In the data rows, 50 means zero.
Here are some points:
56 53 64 69 59 37 66 29 38 64 42 66 41 58 38 55 67 37 86 75 69 49 26 55 70 77 31 45 50 04 37 72 45 35 71 56 48 49 58 34 37 53 71 36 40 43 46 61 43 67 29 51 53 59 16 58 48 54 51 41 68 11 16 44
52 73 41 45 43 58 47 54 71 51 78 56 46 35 50 39 41 46 51 53 58 52 58 47 33 32 65 58 63 59 58 37 61 39 26 39 51 46 40 40 73 35 48 45 57 47 63 36 37 51 68 43 52 37 64 60 38 32 56 42 60 65 57 60
51 35 52 39 44 59 47 64 40 75 52 35 65 59 54 51 54 54 44 53 28 33 41 39 69 51 38 68 51 69 48 39 62 60 44 53 60 70 44 51 25 47 53 32 52 66 42 67 65 39 37 61 31 72 46 47 58 40 65 70 37 48 54 48
51 68 41 66 46 87 14 57 85 17 51 73 42 41 64 66 35 58 64 55 83 28 41 47 22 27 57 30 44 42 66 60 53 38 27 51 61 54 42 38 71 28 54 78 67 02 59 10 44 71 70 36 99 46 96 64 41 38 56 39 80 69 63 72
74 33 53 55 42 55 58 43 46 35 27 63 31 33 65 49 66 19 64 32 68 16 30 54 40 33 55 39 27 28 08 86 06 30 58 31 33 44 22 75 29 28 52 72 45 17 54 43 69 75 52 10 59 58 63 49 42 65 63 51 72 47 23 37
45 52 53 47 42 50 52 50 37 61 62 33 54 57 29 51 52 41 54 53 51 68 56 46 56 72 38 56 54 45 48 37 63 37 48 55 58 54 52 33 62 52 35 40 39 63 54 68 19 47 49 52 52 44 26 57 67 42 37 45 51 44 63 65
52 35 70 44 97 32 47 49 40 42 37 54 66 41 21 64 54 50 55 53 40 59 57 57 65 49 55 58 85 62 86 57 64 59 60 74 37 52 53 60 23 55 32 37 58 83 48 31 74 43 43 30 45 54 42 13 83 63 66 46 25 47 37 33
65 44 59 73 27 45 36 25 54 23 24 62 15 65 62 42 52 38 45 42 70 19 19 30 48 51 61 09 34 58 59 64 35 65 36 44 31 60 70 65 41 50 68 70 67 12 41 38 75 83 60 47 60 49 83 43 26 59 41 33 69 44 40 51
52 41 69 46 44 73 42 50 36 53 22 53 61 50 39 51 38 54 35 38 56 64 54 68 47 58 48 44 45 24 53 57 54 42 73 65 44 42 68 62 49 56 59 46 41 57 41 49 45 35 57 63 45 37 21 41 60 68 41 44 43 75 36 57
70 40 33 49 19 51 50 47 46 59 78 57 34 44 40 40 23 35 58 50 55 31 33 76 49 26 45 55 63 27 31 63 47 44 42 41 70 53 37 27 62 38 48 38 29 38 61 59 18 54 52 53 60 51 49 59 29 40 47 36 79 56 54 80
59 56 49 68 33 64 70 56 51 37 28 61 37 55 41 34 40 56 61 80 77 28 36 60 31 62 70 51 45 28 62 59 51 46 18 40 60 72 67 34 49 54 67 46 50 49 46 42 48 75 68 51 70 75 62 66 12 38 41 35 78 30 38 97
40 45 56 56 53 34 52 52 49 51 48 52 59 59 37 70 60 59 62 48 46 49 35 41 65 56 51 47 45 62 57 43 57 49 67 48 35 44 54 50 40 57 49 54 55 55 38 53 59 46 44 47 39 62 47 40 62 45 69 59 41 47 41 33
60 57 54 57 30 59 59 48 54 47 48 51 42 45 64 53 46 56 55 57 62 34 42 44 44 56 59 39 41 47 54 50 45 52 39 31 43 56 56 51 59 60 51 42 56 42 54 50 57 68 64 45 58 59 40 44 22 48 57 50 56 33 54 51
68 32 57 22 00 74 64 68 00 96 35 36 30 67 59 30 55 55 51 99 49 15 53 81 99 99 40 93 00 00 00 99 30 31 99 61 73 55 81 58 21 73 88 26 29 99 41 99 26 31 00 83 51 79 00 83 35 61 67 86 22 10 46 70
44 68 42 62 45 42 45 48 58 49 71 57 44 45 56 47 52 60 50 65 48 51 49 25 49 58 62 31 49 67 77 40 67 52 41 26 44 52 45 42 69 65 50 45 67 51 54 42 46 57 63 53 61 62 53 59 37 24 42 54 55 42 64 47
76 62 30 66 06 99 63 57 72 08 36 66 14 35 93 27 23 57 61 59 83 12 50 49 07 08 68 43 44 00 47 99 34 83 00 57 67 53 46 42 67 19 74 87 49 00 76 22 36 80 78 43 70 50 86 99 00 32 44 47 97 89 71 65
46 14 75 46 52 57 38 60 31 51 20 38 42 54 43 37 40 52 33 31 32 70 57 42 65 26 60 57 38 44 47 55 31 79 70 67 40 39 66 70 33 67 75 55 50 64 40 55 60 34 34 62 33 55 41 45 60 73 55 52 21 70 40 37
41 28 44 42 43 57 44 59 31 65 43 39 48 68 56 58 36 45 26 51 33 54 36 57 85 57 31 82 37 47 51 52 45 70 61 62 56 39 60 51 50 64 62 23 50 43 49 67 57 23 13 72 34 59 25 53 55 53 36 75 27 34 54 38
53 66 47 54 26 73 69 46 34 70 67 47 32 29 32 38 48 64 72 77 67 57 63 67 35 61 44 81 38 19 36 74 67 37 40 42 73 56 46 25 58 58 53 22 23 67 53 77 28 48 37 49 64 59 24 67 29 46 54 43 65 27 41 58
49 23 85 44 67 36 32 67 43 31 12 36 63 99 48 51 36 46 41 44 32 53 40 33 74 62 48 62 46 45 60 43 11 66 77 83 48 55 78 75 35 51 71 80 47 19 48 48 64 49 56 63 37 50 63 48 60 62 37 36 16 77 58 25
70 42 57 33 46 39 61 85 39 53 52 40 71 30 59 72 61 38 52 66 53 39 76 45 73 40 71 46 51 81 42 30 26 62 43 46 41 70 39 78 36 48 31 35 68 90 41 29 95 31 43 39 50 66 32 42 74 43 81 49 36 23 22 35
49 50 74 48 92 56 32 44 43 19 22 55 54 46 25 58 40 47 38 26 71 70 66 59 21 44 68 41 67 25 77 57 43 50 47 73 09 53 62 69 41 65 50 80 46 68 41 28 58 15 64 34 54 29 65 27 77 77 64 12 49 63 34 61
44 68 49 77 28 79 60 52 44 35 35 67 13 42 44 43 33 47 64 58 77 51 38 70 20 62 59 41 41 02 58 63 62 37 21 44 71 63 71 33 68 73 61 58 47 39 60 62 33 64 54 63 49 44 52 69 11 51 29 26 66 51 50 98
47 39 58 18 52 41 29 63 56 47 45 48 73 53 53 46 35 49 23 27 21 60 54 36 48 56 53 53 42 77 46 39 31 66 63 46 45 50 43 59 59 52 52 63 50 38 40 53 49 28 59 51 36 41 62 53 61 54 52 51 37 86 69 34
80 36 57 32 40 57 30 15 68 34 38 49 65 71 74 39 48 29 33 01 57 30 39 25 46 25 51 09 19 73 27 53 12 68 33 63 48 29 44 96 79 29 66 67 49 00 51 45 50 34 76 35 39 26 68 54 33 58 47 61 56 99 70 27
61 68 30 45 27 88 58 47 71 44 83 43 45 34 84 42 48 60 34 66 61 61 42 32 35 68 55 34 32 70 57 31 54 68 26 19 49 45 44 45 95 45 44 37 64 43 30 70 34 64 71 52 59 66 42 81 20 26 40 46 46 57 69 67
30 54 49 52 83 32 32 40 54 50 75 40 54 53 24 77 55 41 57 57 51 42 45 27 25 67 43 40 76 72 73 13 84 39 62 45 38 42 65 36 56 56 31 36 33 74 51 46 35 49 51 51 35 41 56 28 69 37 34 38 50 45 59 40
58 33 50 21 34 56 35 55 50 72 60 39 69 58 65 34 41 32 45 08 23 86 69 76 40 42 48 60 32 53 34 44 40 55 33 62 54 35 55 61 47 54 63 44 36 43 54 50 37 21 46 62 43 34 22 68 51 50 34 66 40 66 55 55
52 71 61 43 75 62 29 47 48 27 37 59 60 38 41 58 35 37 35 18 58 87 65 67 42 35 54 44 55 45 59 43 39 55 48 66 31 55 68 68 60 50 47 78 46 63 42 30 51 48 55 45 54 36 52 41 61 62 56 33 44 84 54 50
29 61 43 68 77 33 50 32 58 50 69 59 45 45 39 44 54 33 78 61 09 59 47 57 45 36 40 44 86 43 60 47 71 41 59 40 45 52 34 24 47 44 40 66 50 56 49 53 46 74 59 48 49 42 73 37 82 48 54 45 65 48 47 40
57 24 62 28 58 61 32 56 67 55 49 49 58 57 77 43 42 57 45 26 22 44 40 30 73 38 55 14 38 88 39 46 32 69 59 55 59 58 41 72 53 39 62 43 60 25 48 41 64 43 50 44 58 57 48 63 56 54 50 71 31 69 67 40
62 09 70 37 58 37 38 82 51 18 15 54 69 78 62 17 48 60 31 28 31 18 27 34 68 61 59 52 32 76 20 47 15 63 63 85 53 51 62 81 28 37 43 61 49 25 61 62 81 38 37 47 36 69 63 44 54 65 64 69 37 77 61 10
53 38 64 48 88 31 55 70 43 36 41 59 70 14 27 71 63 66 57 22 67 82 82 62 51 43 79 66 99 67 64 36 56 58 41 51 16 62 64 69 33 63 09 51 72 99 40 23 84 36 76 26 60 49 56 16 87 57 87 23 47 39 10 39
31 98 64 84 43 91 42 18 65 39 77 63 53 57 48 33 11 53 54 99 99 78 42 52 05 94 62 25 68 04 99 54 87 50 21 00 70 32 65 24 71 68 60 00 64 27 59 58 10 62 78 68 73 49 79 86 00 55 00 34 60 72 79 99
42 23 50 34 66 45 53 35 32 58 00 43 36 90 41 63 47 59 44 69 23 64 12 54 73 78 50 46 27 10 28 36 39 73 57 56 54 49 87 45 43 86 67 13 32 35 50 81 35 40 21 74 43 55 19 55 27 70 08 60 26 42 71 42
38 45 56 05 28 62 37 69 40 83 55 30 94 56 63 37 49 38 22 31 30 57 83 68 46 49 31 63 19 52 15 52 41 60 67 60 56 48 48 58 58 39 71 34 24 55 69 70 32 14 30 82 42 47 23 79 59 80 30 69 38 94 49 62
51 51 55 49 43 42 42 47 54 44 49 55 54 64 56 48 43 47 47 43 41 55 47 44 52 46 63 42 41 61 57 42 54 52 48 46 57 42 50 65 56 48 51 49 47 35 51 41 41 49 53 51 54 46 54 45 51 52 42 54 44 65 61 44
25 50 61 62 99 34 51 04 31 45 37 68 30 23 18 88 73 45 83 57 59 85 48 52 49 82 28 75 93 05 64 68 58 11 63 67 28 49 78 14 35 58 25 53 44 90 56 50 53 55 42 44 47 52 21 09 97 62 49 00 07 29 36 47
48 30 59 52 57 45 40 51 41 55 29 48 57 60 65 61 57 42 42 36 40 40 36 43 67 54 47 57 42 69 47 48 36 66 58 56 60 43 46 63 35 42 56 65 51 31 44 48 63 48 45 43 40 53 58 57 59 45 65 59 41 61 46 22
60 53 44 62 26 47 69 40 71 56 62 46 59 51 61 37 70 58 36 61 37 33 45 29 62 56 63 37 40 84 48 35 40 59 30 24 55 55 00 61 41 38 40 26 57 50 53 49 67 66 57 45 51 57 52 53 34 99 74 69 50 38 58 55
47 64 56 46 60 38 49 34 46 41 49 50 44 42 36 47 53 46 51 52 64 72 63 57 34 60 39 49 62 31 40 48 54 39 52 53 37 46 38 41 50 60 46 60 40 59 52 55 43 47 50 41 53 31 50 53 39 57 53 39 56 57 35 53
56 52 54 38 47 57 21 64 60 67 63 36 75 46 20 36 49 64 20 32 21 54 65 40 66 48 48 44 42 80 58 35 51 71 55 54 71 44 65 59 69 11 43 39 57 64 54 49 42 23 54 70 42 00 36 69 44 42 42 85 12 57 79 53
53 51 40 52 74 20 53 63 60 53 73 36 60 24 47 57 72 32 70 44 46 62 63 72 46 32 49 63 78 61 56 48 61 19 62 52 38 51 30 45 44 52 15 49 57 82 50 34 59 52 58 43 55 62 48 38 94 47 97 57 47 29 18 25
43 40 63 38 41 57 46 27 39 45 44 60 43 49 63 17 50 46 37 39 77 61 47 51 42 40 36 19 26 42 44 66 45 09 37 43 47 44 51 58 60 58 42 58 40 23 50 38 40 66 66 43 67 33 48 49 28 58 16 53 60 52 54 58
51 49 38 51 99 22 78 33 62 64 53 57 40 08 46 85 82 41 67 52 55 76 53 57 46 21 59 60 99 56 53 62 45 24 85 51 32 32 04 38 40 30 24 79 56 75 45 41 70 48 43 29 41 53 49 18 99 40 68 47 79 40 11 11
Then 16 other points, each followed by its number:
54 53 53 51 58 43 48 52 44 52 56 44 59 56 46 64 47 59 41 53 36 45 52 47 71 44 50 53 63 62 54 30 57 49 60 50 59 49 49 46 53 50 40 50 50 53 51 61 55 40 46 53 44 55 47 44 69 48 53 57 45 49 57 35 0
28 66 39 53 62 86 59 35 41 58 68 50 46 47 35 56 47 53 73 68 54 47 52 54 56 45 40 44 68 45 68 50 78 36 47 40 57 51 54 26 62 63 42 42 57 73 52 59 42 59 45 52 55 49 41 48 58 34 44 46 56 31 52 56 1
81 52 56 65 01 76 57 40 65 28 24 53 00 85 61 38 52 50 38 60 79 24 29 56 33 43 80 29 06 41 43 66 16 69 23 34 70 56 61 61 49 58 56 56 68 25 59 47 58 73 79 37 73 60 63 53 13 53 40 42 55 35 49 74 2
56 66 53 86 47 54 47 30 72 26 55 58 24 43 77 47 50 41 61 51 85 36 35 47 17 36 54 31 55 54 70 50 58 54 15 70 45 49 49 55 54 27 52 92 46 10 75 18 49 74 75 54 59 52 88 54 25 41 50 38 80 66 57 51 3
46 43 55 44 55 49 36 38 40 40 45 44 50 70 33 65 53 50 46 45 35 57 53 50 54 54 36 42 51 64 56 41 47 56 51 61 65 48 59 48 40 55 59 51 45 46 52 67 38 56 31 64 41 42 51 50 69 51 40 53 26 60 53 63 4
61 59 42 69 42 59 44 31 76 37 56 54 38 51 59 44 45 00 55 50 72 47 37 39 22 01 56 35 55 52 50 56 53 50 29 36 53 44 30 39 58 43 62 65 53 06 61 39 43 74 76 41 58 56 97 51 30 50 30 41 76 68 62 56 5
46 43 56 67 81 37 58 62 48 48 58 48 62 20 36 60 77 47 67 46 64 62 79 54 48 39 70 61 78 59 50 60 71 29 56 45 33 23 46 56 42 36 31 47 43 84 43 52 72 39 54 36 68 56 43 31 79 43 68 40 53 34 20 62 6
73 41 33 59 00 77 65 58 39 64 44 52 25 54 62 34 42 43 74 58 91 35 60 79 40 52 61 66 16 06 09 69 48 29 28 56 64 57 55 41 39 71 59 31 36 54 55 62 51 55 56 64 75 55 30 78 07 49 57 48 75 37 31 92 7
30 76 38 30 85 40 48 59 42 47 83 67 76 67 11 61 33 66 52 57 27 85 81 99 47 67 32 51 94 75 83 20 99 34 62 52 44 56 47 18 80 55 16 33 53 85 55 57 25 34 48 50 40 39 48 48 80 36 38 43 43 51 69 60 8
57 69 43 34 48 46 50 51 70 46 75 61 64 43 56 53 52 44 39 47 40 61 41 37 48 38 44 28 62 72 64 34 58 52 39 29 71 43 45 51 64 44 47 55 61 50 54 29 38 46 73 48 57 32 73 85 54 39 47 48 55 59 71 52 9
86 46 44 55 22 29 43 56 67 63 31 38 50 85 53 46 53 47 03 27 25 04 19 35 69 33 39 25 02 85 17 46 16 71 30 12 65 00 49 94 51 44 64 36 54 00 42 48 56 57 33 42 45 62 34 47 21 45 38 75 38 57 74 24 10
52 55 56 55 84 42 65 46 40 38 42 56 57 40 20 59 57 57 54 42 69 73 56 72 35 61 54 36 78 25 73 53 66 44 63 68 30 49 70 52 54 65 49 64 41 85 42 34 41 55 42 39 54 39 51 35 76 60 46 29 50 50 30 58 11
38 64 58 59 60 48 43 31 41 39 38 58 39 44 26 54 45 48 60 36 69 69 58 67 36 61 44 46 65 11 59 65 56 35 54 63 49 50 91 44 49 62 51 67 33 57 47 41 36 54 58 53 50 42 53 46 66 70 39 32 49 63 29 55 12
60 50 32 49 13 65 69 51 63 74 64 47 60 29 56 33 65 22 73 27 57 34 52 51 32 30 58 66 44 41 02 78 33 40 63 49 56 36 40 46 58 21 53 59 35 45 56 13 47 25 49 43 51 20 39 53 77 51 77 59 89 27 29 27 13
79 49 33 56 59 48 37 05 50 41 87 66 85 09 67 28 44 21 49 01 52 56 75 61 05 00 57 64 45 58 00 72 35 33 57 46 27 31 07 67 55 27 46 97 78 21 60 28 30 38 75 08 63 06 61 62 93 66 71 19 81 89 33 67 14
64 60 36 60 56 38 73 63 71 65 65 36 52 56 46 76 74 61 72 67 19 15 24 24 65 44 75 28 71 99 06 26 48 49 50 27 47 43 28 50 22 41 19 18 68 90 49 46 92 57 57 06 51 62 63 30 76 30 86 66 48 07 60 21 15
Which of these numbered points is nearest to each point below by angle, seen from the average point of the first points? Its number follows each.
53 67 50 77 63 76 54 52 84 22 45 60 30 45 67 52 44 52 62 62 69 31 21 45 37 39 72 16 60 39 71 48 55 40 31 29 42 52 37 40 56 41 47 74 68 23 60 14 63 87 71 37 65 24 93 49 33 41 37 37 63 55 54 49 > 3
31 39 39 27 65 43 38 61 72 36 89 29 88 33 59 47 73 70 13 57 61 53 87 26 42 48 68 34 52 95 78 26 61 52 22 30 54 34 33 30 77 59 26 66 69 41 53 47 38 58 92 33 42 46 63 56 42 30 00 64 54 66 70 63 > 9
59 77 45 93 45 64 53 42 72 20 53 75 26 56 57 47 50 58 54 74 75 29 36 45 13 30 62 32 46 45 74 57 60 35 17 32 53 90 51 39 66 29 65 81 58 00 67 32 55 90 99 51 66 46 91 43 48 43 48 30 73 72 17 55 > 3
38 65 58 48 60 41 33 55 43 68 55 38 56 57 33 46 43 47 55 56 42 79 64 62 52 59 47 54 58 44 50 41 68 44 46 52 56 54 57 40 63 65 46 31 36 66 50 65 38 33 53 61 40 45 27 59 53 54 33 46 40 47 58 68 > 8
68 22 61 48 26 32 39 48 65 56 30 42 47 73 66 40 57 37 19 43 55 21 29 24 70 48 49 40 02 58 16 59 17 42 53 51 66 59 50 76 37 50 78 57 49 22 35 80 58 45 38 67 37 60 36 54 64 63 49 74 47 45 68 33 > 10
67 63 53 40 27 70 26 39 66 44 61 59 58 48 73 30 26 44 32 32 60 62 44 58 07 37 65 34 31 44 51 53 53 55 28 42 65 42 38 66 79 52 55 58 49 02 56 45 36 49 72 38 69 40 57 77 17 41 29 45 42 86 73 62 > 5
65 46 52 35 67 39 58 56 53 55 56 53 72 32 39 56 62 44 53 46 64 57 66 60 48 36 63 53 73 58 50 42 49 41 57 49 46 49 41 58 55 39 49 53 44 81 45 44 52 40 73 30 51 51 48 39 69 40 84 38 33 38 27 40 > 6
29 52 65 58 46 26 56 42 44 44 29 43 57 74 41 62 57 54 60 55 45 66 50 46 56 99 45 56 54 55 60 48 57 80 57 69 59 49 84 65 48 64 64 37 53 57 48 76 61 33 17 59 34 53 64 55 64 51 30 61 39 49 60 58 > 4
72 45 56 39 41 58 41 39 69 49 67 66 56 37 58 24 53 30 55 28 46 68 67 51 24 26 47 48 29 55 35 53 42 30 60 49 36 34 34 48 66 29 40 69 32 35 46 33 37 43 58 21 60 05 50 68 77 47 62 54 56 87 42 44 > 14
43 76 62 71 41 48 60 37 34 20 30 82 24 29 09 41 14 13 67 50 78 99 60 84 11 65 48 34 54 00 38 74 74 42 40 59 48 62 52 14 90 60 55 59 21 42 49 95 20 64 48 52 99 02 54 52 74 66 24 17 98 38 29 72 > 12
64 39 45 54 36 52 49 63 47 51 39 54 50 50 61 51 51 58 39 40 42 28 41 47 74 48 51 44 21 58 47 54 29 65 46 46 63 48 44 73 33 49 66 55 47 23 54 51 57 57 39 38 48 61 47 53 34 43 48 72 44 61 57 37 > 10
52 43 51 64 82 20 56 42 53 49 66 46 40 19 35 58 84 51 88 62 58 49 56 73 46 44 48 60 69 54 40 62 47 26 45 35 47 48 35 44 35 35 37 69 47 80 56 47 69 74 35 03 20 34 41 36 77 49 77 44 68 27 14 18 > 6
62 57 46 42 41 46 45 55 58 61 58 41 53 50 57 48 59 60 60 63 43 39 51 33 62 51 58 48 38 67 48 40 45 56 44 26 56 54 34 52 54 38 54 36 58 53 48 47 50 55 50 43 54 65 52 53 36 38 56 65 45 34 60 44 > 15
38 49 44 25 41 34 57 95 45 99 88 29 81 40 53 56 60 67 37 51 05 43 67 38 80 52 44 74 57 92 53 08 59 59 59 52 69 56 43 45 63 28 22 18 52 86 47 57 41 22 42 55 23 67 28 43 67 31 72 67 27 53 60 37 > 0
57 59 56 39 54 51 87 57 76 59 67 31 58 40 67 45 71 63 41 54 44 18 30 10 80 47 76 35 36 82 70 08 43 67 33 28 34 77 43 80 42 24 30 40 91 44 62 33 64 62 64 53 53 92 32 45 31 42 70 73 30 20 66 55 > 15
62 35 68 41 47 45 44 38 42 26 13 59 53 49 27 53 44 57 38 33 73 70 58 62 31 52 68 47 45 23 49 83 30 38 57 71 39 30 76 60 43 42 44 92 33 61 42 42 40 64 57 36 67 38 58 48 55 81 42 29 57 92 32 30 > 12
32 54 52 53 55 35 83 59 35 74 74 46 58 14 32 37 53 46 86 53 59 70 70 75 32 52 32 35 82 26 28 49 52 19 82 49 35 39 40 02 43 53 46 34 27 86 41 77 28 63 43 46 42 61 29 50 75 53 69 53 40 00 19 61 > 6
62 03 77 40 84 34 99 47 43 56 09 57 93 50 35 61 67 51 41 36 51 75 55 72 36 62 60 64 48 29 58 48 40 57 46 77 16 36 81 70 32 57 49 82 48 79 37 37 72 38 36 31 67 42 54 31 73 77 48 40 36 68 00 39 > 11
66 53 39 30 25 52 53 54 51 62 73 49 57 40 51 41 49 33 57 42 49 45 61 63 55 22 47 57 86 40 15 49 46 39 55 44 60 44 38 49 64 33 52 32 25 45 47 53 30 18 45 41 31 35 42 59 58 60 53 57 57 54 46 44 > 13
57 61 20 67 33 89 40 68 72 23 58 63 33 32 77 52 42 67 64 59 74 22 47 45 45 17 60 57 57 55 64 52 69 38 13 47 64 58 41 32 59 27 60 89 65 24 67 38 47 81 57 46 42 60 77 47 25 22 67 35 78 50 49 78 > 3
62 49 47 32 33 47 57 53 47 74 66 47 47 43 50 40 43 32 53 45 49 57 55 59 58 41 37 53 54 45 18 40 34 40 57 49 49 29 19 50 54 43 43 55 22 59 50 44 31 26 32 38 50 38 20 65 53 52 51 66 51 49 51 54 > 13
25 39 70 61 93 25 55 46 39 55 61 41 30 25 24 59 63 47 66 70 66 62 46 72 46 57 51 50 78 36 68 56 63 35 73 72 41 56 52 39 41 53 41 39 48 75 43 42 55 53 46 32 51 46 55 24 91 61 56 38 52 47 24 40 > 11
87 13 34 94 12 72 54 38 66 41 19 73 15 48 78 58 49 26 85 29 80 04 20 58 42 17 59 40 19 44 08 89 08 44 55 43 35 47 17 74 32 14 76 98 09 09 51 10 79 67 49 30 76 39 55 38 46 62 74 65 88 35 21 23 > 13
63 45 64 42 61 45 34 37 45 39 49 48 68 51 43 50 52 43 47 24 45 55 56 49 58 35 58 74 62 49 54 56 41 53 53 60 30 34 36 64 46 53 52 76 58 46 45 39 58 46 65 46 47 34 60 40 55 65 56 40 51 67 45 33 > 14
48 69 42 60 46 61 47 46 58 25 50 51 45 42 59 47 36 54 47 40 63 37 40 56 29 38 59 39 47 51 75 48 54 48 27 44 52 47 50 38 63 41 50 73 43 25 61 41 32 48 77 35 53 22 74 57 29 46 41 37 63 74 64 64 > 3
46 54 62 41 81 46 23 46 39 44 34 17 46 54 02 49 41 45 33 49 14 90 40 49 39 53 33 36 49 50 57 51 57 63 71 55 56 41 53 46 53 53 60 53 35 13 54 48 31 35 54 78 20 42 81 60 57 43 12 33 44 78 63 52 > 4
36 63 53 44 66 37 52 62 29 64 63 51 49 15 22 49 48 43 58 64 60 69 73 61 40 50 62 62 63 33 38 62 63 35 61 59 40 42 54 22 54 49 36 25 43 86 44 36 42 31 19 39 43 43 30 36 85 61 59 51 40 38 20 93 > 6
57 61 57 73 17 78 61 46 53 41 24 68 19 71 54 54 35 73 54 69 86 30 23 99 56 66 64 46 32 26 63 60 41 56 19 43 56 21 66 43 51 55 74 48 55 27 58 38 45 77 79 53 49 72 63 71 01 48 22 40 67 63 35 84 > 2
64 71 48 56 32 61 58 47 59 33 53 58 47 55 63 48 42 39 56 58 62 35 43 51 44 48 65 46 39 45 52 64 48 59 27 40 48 55 51 52 56 34 51 39 53 37 55 42 58 64 64 37 79 67 56 57 30 44 55 58 72 39 29 57 > 2
44 65 57 42 78 35 49 48 42 42 32 50 67 34 27 77 62 55 43 54 52 72 81 61 63 43 57 66 71 56 75 36 50 54 53 50 42 60 71 48 41 57 24 34 51 99 36 47 67 36 43 49 52 53 30 46 81 54 71 36 40 41 24 42 > 6
18 43 03 38 61 51 27 58 18 48 66 41 57 66 02 53 55 90 34 51 33 99 47 70 59 71 20 63 66 31 77 40 81 49 67 84 45 67 82 30 52 78 62 39 33 81 35 73 41 31 18 84 18 58 21 21 66 49 25 48 23 60 71 53 > 8
32 55 42 58 60 44 68 47 48 67 54 43 44 63 33 58 56 62 69 67 40 45 45 70 60 63 43 45 70 46 62 40 73 42 58 49 49 64 54 20 53 56 57 43 67 79 39 63 50 56 26 60 44 56 31 38 65 45 52 58 48 15 41 41 > 1
38 66 29 33 60 45 70 48 36 56 92 50 56 18 08 57 65 34 88 49 64 91 74 94 20 58 31 52 72 18 38 62 82 32 78 57 48 26 67 33 49 59 31 21 30 99 32 74 48 36 41 47 67 51 24 26 90 60 77 42 49 22 16 73 > 6
85 70 51 53 00 96 77 63 49 73 61 79 27 51 61 34 01 47 75 64 96 32 58 86 40 48 59 58 06 06 07 83 41 27 33 25 85 57 47 35 48 57 76 17 32 42 68 73 48 36 34 61 87 41 20 80 00 55 55 39 75 00 42 96 > 7
60 20 43 41 24 49 55 84 28 60 38 45 65 57 57 08 69 57 48 42 32 37 49 39 85 51 25 62 12 65 16 58 47 73 45 23 44 80 40 88 33 50 60 14 55 10 46 59 49 22 30 61 54 65 00 49 34 45 59 99 41 22 60 32 > 10
59 32 61 59 34 54 41 38 43 54 16 37 50 75 62 45 33 54 25 39 39 59 36 48 46 66 37 44 14 47 39 41 24 69 74 58 42 33 43 74 49 57 53 58 40 14 56 49 55 45 44 34 47 47 41 58 25 74 21 63 40 80 64 53 > 10
51 35 36 46 67 52 31 52 49 30 35 56 60 35 48 43 41 37 34 13 52 63 59 66 37 24 80 46 52 42 59 39 42 64 50 60 28 28 46 54 48 50 44 71 63 47 47 37 58 47 66 49 52 25 58 27 70 70 49 50 41 77 44 38 > 14
52 67 28 35 68 00 55 52 61 76 99 57 54 18 50 46 79 37 79 50 44 55 59 53 40 26 51 54 89 77 36 49 49 28 53 31 38 38 06 34 71 14 27 52 41 67 50 47 49 41 56 02 48 31 55 47 86 25 85 64 62 09 32 29 > 6
36 82 44 71 54 49 40 38 60 33 73 55 43 39 50 53 54 62 66 74 57 46 47 27 39 51 48 41 78 52 92 34 89 33 33 36 67 84 43 12 72 46 40 52 61 55 64 42 31 64 69 59 59 56 69 51 48 45 31 35 53 37 61 63 > 1
52 63 37 38 29 20 79 55 73 57 74 41 72 61 62 44 79 55 33 75 38 00 58 26 51 38 53 29 40 86 52 45 66 78 67 13 62 57 55 68 58 47 23 13 99 53 55 26 68 68 68 38 67 93 29 68 37 50 66 95 44 10 55 32 > 15
60 61 45 31 36 52 52 62 76 48 73 55 68 50 75 43 48 48 28 29 40 35 52 21 55 29 78 34 49 99 63 24 43 53 26 16 51 50 31 64 57 38 33 49 70 47 58 38 53 49 81 39 58 54 54 43 46 28 62 46 52 51 64 42 > 9
47 53 56 76 51 57 43 15 77 12 00 60 31 61 74 61 53 53 40 53 41 18 11 10 54 73 50 00 24 55 64 45 28 76 32 38 32 50 58 74 30 60 57 86 55 00 32 40 74 90 72 38 74 55 92 51 19 75 14 46 63 14 61 65 > 2
69 22 63 44 40 48 37 36 62 26 00 58 47 51 69 60 50 36 31 20 47 00 11 29 68 53 43 14 21 68 00 65 08 97 49 66 51 18 52 99 26 55 72 99 49 00 64 34 72 78 68 52 53 76 69 60 18 65 32 26 31 75 59 29 > 10
69 38 52 06 29 44 33 61 46 82 73 41 89 57 62 46 43 12 25 02 14 80 70 52 62 33 37 79 00 49 12 45 32 56 59 62 46 35 47 67 53 52 60 25 31 56 40 69 34 24 36 61 51 15 19 79 54 44 62 58 33 53 58 49 > 13
69 33 57 39 49 26 68 78 58 45 54 46 78 39 55 60 58 48 46 40 58 61 71 36 66 31 78 57 58 69 49 38 38 55 53 44 40 54 49 80 54 44 39 49 62 82 40 40 82 51 52 24 58 60 31 38 61 40 84 54 37 29 29 29 > 6
61 74 40 60 45 67 59 46 73 38 58 53 36 52 67 28 38 46 48 64 60 39 50 31 39 40 56 31 52 59 78 36 55 51 25 14 54 55 39 47 60 39 55 58 64 23 59 33 34 68 86 40 51 61 83 42 19 32 41 41 71 53 55 61 > 5
52 44 43 37 06 82 68 58 40 56 44 57 45 48 51 39 38 51 58 56 71 55 66 72 39 50 52 49 36 17 35 72 40 45 31 53 64 68 62 44 62 51 59 31 44 53 57 67 50 59 55 57 57 60 51 75 20 53 44 47 67 40 30 90 > 7
30 76 65 25 56 52 45 57 61 62 82 38 64 51 38 51 50 66 39 59 47 17 84 41 56 55 42 50 64 47 81 03 69 52 29 35 67 58 56 36 51 52 43 33 59 81 56 47 29 30 59 51 28 53 44 61 53 12 41 45 21 24 53 63 > 8
28 75 46 64 34 67 66 39 70 73 73 40 45 55 42 51 40 63 50 76 44 57 57 38 77 84 41 11 48 66 64 25 78 60 55 35 69 53 52 39 48 65 41 17 63 68 39 73 35 53 43 73 47 69 29 42 36 56 47 61 31 18 59 55 > 1
59 59 37 45 18 84 68 62 51 64 53 54 38 41 62 31 23 84 64 61 64 31 62 45 45 47 41 60 36 21 32 44 72 32 22 40 59 69 29 30 83 51 49 23 28 52 58 73 38 42 40 60 66 35 37 75 25 43 51 40 56 32 51 81 > 7
31 20 80 33 71 64 26 72 22 31 20 24 68 80 44 42 05 62 03 28 08 81 54 52 70 77 37 73 28 44 58 48 44 75 88 99 55 53 82 57 35 81 66 46 58 53 31 58 39 33 19 78 28 71 38 45 61 73 23 52 27 98 82 47 > 4
21 10 45 38 51 80 40 91 00 52 15 40 36 99 60 75 54 86 05 58 00 61 62 48 99 92 15 83 07 48 43 57 38 87 82 99 65 54 84 58 00 94 69 27 99 47 23 75 79 34 00 99 14 96 22 60 40 78 31 85 00 64 99 33 > 4
